Each named turn below is shown by a few rows before and after it. Which turns, in which order, take the first row of each later pair to the second? The first pair is answered.
j342:
-.15 .12 -.18 .04 .00 -.04 -.13 -.09 .14 .23 .01 -.08 .01 .05 -.15 -.09
 .15  ->  .02 -.04 .00 -.15 -.06 -.06 -.14 .01 -.11 -.08 .05 .30 -.05 -.21 .07 .03
 .02
.12 .07 .15 .02 -.03 .06 .04 .01 .09 -.11 .00 -.14 -.03 .01 -.01 .02 .00  ->  -.02 .08 .00 .02 .00 .01 -.02 -.06 .13 -.01 .03 -.11 -.01 -.09 .00 .01
 .18
.11 -.21 .07 .07 -.06 .05 .04 .01 .01 -.08 -.12 .12 .13 -.01 -.07 .17
 .05  ->  .08 -.16 .05 .14 -.05 .06 .07 -.02 .09 .00 -.16 -.02 .15 .11 -.13 .13
 .08
j55:
.08 -.08 .20 .06 -.01 .16 .09 .11 .02 -.13 -.03 -.04 .06 .20 .00 -.01
 -.15  ->  -.08 .00 -.07 -.04 .02 .11 -.01 .03 .21 .10 -.03 .00 .12 .00 -.23 -.07
 .17
.18 -.04 .23 -.01 .25 .11 .13 .02 .05 -.07 -.05 .00 -.13 -.21 -.18 .13
 -.10  ->  -.14 .03 -.05 .07 .24 -.07 -.06 -.23 .04 .08 -.02 -.04 -.08 -.35 -.11
 -.03 .12
-.08 .10 -.22 -.12 .17 .11 -.05 .16 .27 .14 .03 -.02 .04 -.04 -.35 -.14
 .33  ->  -.30 -.01 -.07 .16 -.04 -.08 -.14 -.20 -.26 -.10 .06 -.13 .01 .28 .27
 -.24 -.06
.00 .00 -.02 -.07 -.03 .02 .01 .06 .10 .00 .01 .03 .00 -.06 -.08 .06 .03  ->  -.11 .02 -.06 .05 -.04 -.04 -.02 -.11 -.02 .04 .01 .02 .00 .01 .06 .02
 .02
j122:
-.05 .03 -.14 .27 -.10 -.14 .07 -.05 .03 .02 -.09 .02 .06 .12 .05 .00
 .07  ->  -.05 .02 -.21 .23 -.09 -.12 .01 -.01 .11 .07 -.07 .06 .06 .05 -.02 .00
 .13
-.07 .07 .04 .08 .03 -.02 -.04 .08 -.05 .12 -.15 .01 -.07 -.03 .00 -.01
 .12  ->  -.09 .03 .06 .08 .02 -.02 -.02 .06 -.12 .08 -.14 .05 -.10 -.03 .03 -.03
 .08
-.03 -.03 -.09 -.10 .19 -.06 -.05 -.07 .08 .10 -.15 .03 .04 .05 .01 -.11
 .10  ->  -.01 -.09 -.01 -.10 .15 -.10 -.03 -.12 -.04 .01 -.12 .10 .05 .00 .14
 -.13 .04
.01 -.01 -.03 .04 .23 -.01 -.12 -.14 .00 -.11 -.11 .03 .04 -.09 -.12 .03
 -.04  ->  .07 -.01 .00 .09 .22 -.02 -.12 -.15 -.06 -.15 -.11 .01 .03 -.04 -.08 .03
 -.08
j371:
.21 -.08 -.02 -.26 .05 -.20 .08 -.05 -.07 -.13 .24 .13 -.04 -.39 .15 .17
 -.07  ->  -.01 .11 -.30 -.07 .15 -.19 .01 -.21 .21 .20 .20 -.26 .06 -.22 -.13 -.01
 .12
.03 -.12 .00 -.22 -.02 .15 .08 .31 .23 .14 .06 .31 -.35 -.29 -.45 .06
 .32  ->  -.44 -.07 -.12 .37 -.17 -.10 .01 -.33 -.01 .21 .01 -.28 -.28 .34 .01
 -.20 .05
.01 -.01 .00 -.08 -.06 -.04 -.14 -.08 -.09 -.05 -.03 .21 -.02 -.22 .15
 -.01 .10  ->  -.06 .11 -.16 -.03 .01 -.08 -.15 -.13 .07 .13 -.07 .05 .00 -.14 -.02
 -.09 .20
-.22 -.01 -.02 .12 -.10 -.21 -.12 -.21 -.34 -.04 .01 .05 -.01 -.02 .36
 -.06 -.05  ->  .00 .03 -.04 -.24 .02 -.05 -.06 .10 -.03 .00 -.01 .33 .00 -.43 -.04 .06
 .24

Each pair is 2 to 3 turns apart.
-.32 .02 -.31 -.01 .07 -.25 -.25 -.37 -.19 .05 .00 .13 .07 -.26 .18 -.14
 .23  ->  .20 -.15 .19 -.16 .03 -.05 .06 .10 -.34 -.35 .04 .35 -.06 -.20 .27 .12
 -.17
j371 then j55
.21 .04 .22 .03 .08 .15 .22 .08 -.19 -.17 -.14 .17 -.06 .06 .10 .13 -.15  ->  .15 .15 .00 -.02 .20 .22 .21 .16 .12 .07 -.16 .11 -.02 -.01 -.26 .12 .13
j342 then j371 then j371
-.18 .15 -.18 .09 .28 .04 .06 .01 .43 .51 -.10 -.65 .15 .23 -.46 -.18
 .30  ->  .50 -.10 .41 -.30 .24 .31 .38 .55 .29 -.03 -.06 -.15 -.06 .06 -.41 .16
 -.09
j342 then j342 then j122
-.04 -.10 .09 -.21 -.02 -.15 -.17 -.05 -.23 -.32 .03 .32 -.12 -.13 .08
 -.04 .00  ->  -.24 -.05 -.02 .03 -.02 -.25 -.24 -.28 -.23 -.19 .04 .06 -.08 .12 .16
 -.14 -.09
j371 then j371
.16 .07 -.10 -.27 -.01 .23 -.07 .05 .14 .12 -.07 .10 .13 -.38 -.23 .01
 .14  ->  .23 -.07 .12 -.22 -.15 .14 -.06 .00 -.23 -.18 -.09 .28 .09 -.34 .15 .05
 -.12
j371 then j371
.05 .07 -.05 -.14 .14 .11 .05 .21 .25 .12 .08 -.10 .02 -.06 -.32 .05 .13  ->  .21 -.05 .19 -.19 .05 .18 .13 .30 .11 -.03 .09 .02 -.06 -.02 -.22 .13
 -.06
j342 then j342
-.45 -.05 -.16 -.16 .01 -.21 -.05 -.06 -.02 .00 -.09 -.03 .03 -.15 .21
 .00 .07  ->  -.16 .05 -.09 -.25 .13 .05 .18 .22 .30 .11 -.11 -.14 .04 -.03 -.17 .13
 .04
j55 then j371
.41 -.15 .30 -.18 .07 .10 .15 .14 -.14 -.17 .13 .08 -.02 -.05 .00 .17
 -.31  ->  -.06 .07 -.14 .16 .09 -.06 .03 -.29 .06 .29 .08 -.46 .09 .32 -.14 -.12
 -.14
j342 then j55
-.07 -.11 .23 .18 -.02 -.13 .01 -.09 -.30 -.09 -.11 .13 .06 .20 .43 -.16
 -.20  ->  -.33 .04 -.17 .07 .08 -.20 -.21 -.14 .02 .25 -.07 .17 .18 -.12 .11 -.28
 .30
j55 then j55
